(in the rows, 128 means zero)
Turns in one plane each, and the order they were made in; the first pair answered
k458:
[110 155 143 129 119 127 147 144 116 134 123 136 135 109 135 121 181] |-> [114 143 131 105 129 133 142 147  93 130 110 135 135  95 146 129 168]
[144 103 150  97 115 143 157 157 121 153 116 147 159  78 150 141 110] |-> [143  98 131  97 117 164 133 155  93 144 114 128 146 100 129 122  71]
[125 143 130 125 118 112 129 120 152 119 116 141 122 124 142 131 165] |-> [122 133 125 108 122 116 122 125 139 116 103 143 120 106 156 139 150]
k337:
[148 117 134 111 105 142 136 160  94 142  93 154 166  80 172 151 111] |-> [139 179 131 146 114  75 105 121 163 142 131 126  97 142 162 149 177]
[134 120 132 136 112 122 152 123 146 117 123 139 144 138 135 133 140] |-> [134 120 132 150 113 126 150 115 147 116 129 130 138 148 123 127 135]
[140 123 147 129 125 119 148 172 122 154 142 133 145 122 128 151 104] |-> [136 133 152 132 129  98 142 164 144 155 152 130 132 128 135 151 137]
[129 100 151 128 113 145 164 147 113 138 129 125 132 124 115 128 113] |-> [125 114 159 121 114 110 159 132 140 139 128 121 114 127 139 137 162]
k89:
[112 123 144 158 121 146 129  98 129 104 133 143 134 151 104  92 130] |-> [149 142 146 134 141 102 122 166 150 161 146 134 105 130 122 143 129]
[134  88 146 116 123 161 152 144 114 124 108 145 146  98 142 129 112] |-> [119 126 162 145 105 127 157 106 163 113 132 139 140 141 117 110 158]
[103 110 114 109 131 152 112  95 114  90 100 138 128 117 144 111 141] |-> [117 149 130 114 147  97 105 116 159 129 128 127  96 136 149 129 173]

Between the rows of a pair lie two turns.
[ 83 125 129 131 102 160 136 102 129  98  96 149 155 128 120  94 131] |-> [ 84 127 132 109 118 150 132 102 131  97  94 149 144 108 152 106 154] | k337, k458
[145 154 153 120 153 101  89 169 117 118  76 147 113  76 153 159 175] |-> [129 168 160 144 145  89  95 134 143 106  90 144 113  98 137 142 210] | k89, k89
[130 120 144 125 112 129 149 127 131 134 122 139 148 106 136 141 135] |-> [131 139 137 132 122 106 124 120 148 127 134 123 112 120 137 145 149] | k458, k337
[113 142 148 145 110 104 141  90 145 133 124 145 140 132 134 111 153] |-> [142 151 139 138 126  90 130 149 134 169 141 138 126 126 117 145 114] | k337, k89
[ 93 135 125 108 125 154  96  90 139  75 112 122 104 135 164 120 154] |-> [119 148 108 124 128 155  78 135 131 108 141  95  90 166 118 128  84] | k89, k337
[105  93  80 114 124 182 109 128 111 101  91 151 118 107  96 133  73] |-> [102  92 112  95 120 165 150 128 129 109  73 175 141  70 142 148 129] | k458, k337
[143 145 180 122  94  85 160 162 152 147 169 132 129 139 149 147 146] |-> [146 116 161 126  92 141 150 170  91 135 158 123 147 145 106 120  65] | k337, k89
[104 131 136 139 121 111 119  88 144 102 121 119 129 140 122 114 179] |-> [144 142 116 125 144 104  90 151 129 141 147  97 103 144 105 149 116] | k89, k337
[151 163 143 112 137 139 138 147 100 148 137 143 141  89 140 124 100] |-> [134 175 142 144 118 141 129  99 112 121 143 134 136 139 107  88 110] | k458, k89
[158 111 112 116 146 125 109 169  96 158 127 123 125 113 119 143  73] |-> [157 107 129  97 145 116 135 177 106 153 114 137 140  86 151 154 103] | k458, k337
[123 134 116  99 124 148  88 151 104 128 102 117 146 120 162 126 132] |-> [112 134 121 130 104 161  96 120 106 115 107 113 154 152 134  99 131] | k89, k337
[177 136 148 112 131 145 154 217 133 192 151 139 129  99 116 170 113] |-> [172 154 140 134 132 133 133 204 141 187 175 119 109 141  84 152 102] | k337, k337
[157 115 129 105 146 130 134 186 117 164 135 129 123 123 113 157  75] |-> [122 110 129 143 118 161 131 115 112 118 139 123 132 171  77  99  81] | k458, k89
[126 109 170 118  92 136 132 131 140 118 103 147 161 105 150 134 173] |-> [138 103 159 100 106 147 114 152 117 122  89 140 142  89 163 146 140] | k89, k458
[104 111 121 116  99 143 144 108 136 102 148 103 153 139 123 135 147] |-> [125 118 117 122 112 127 134 147 135 139 165  91 129 146 108 151 124] | k89, k337
[119 111  96 134  95 145 102 141  84 130 103 109 114 117  96 128  70] |-> [ 89 122 116 127  87 120 119  88 127  98  78 133 122 100 145 114 172] | k337, k89
[156 123 108 153 138 145 119 175 126 142 159 110 107 153  63 125  42] |-> [150 137 114 152 138 131 117 169 150 150 176 106 102 164  55 123  64] | k89, k89
[103 115 119 157 103 161 117  52 125  75 104 145 137 146 126  70 148] |-> [167 148 122 104 154  81  94 174 158 166 127 131  81 103 172 163 142] | k89, k458
[ 96 155 181 141 101 110 182  76 127 142 121 151 164  96 125 105 189] |-> [111 118 141 100 125 151 139 100  57 127  80 147 162  48 150 116 113] | k458, k458
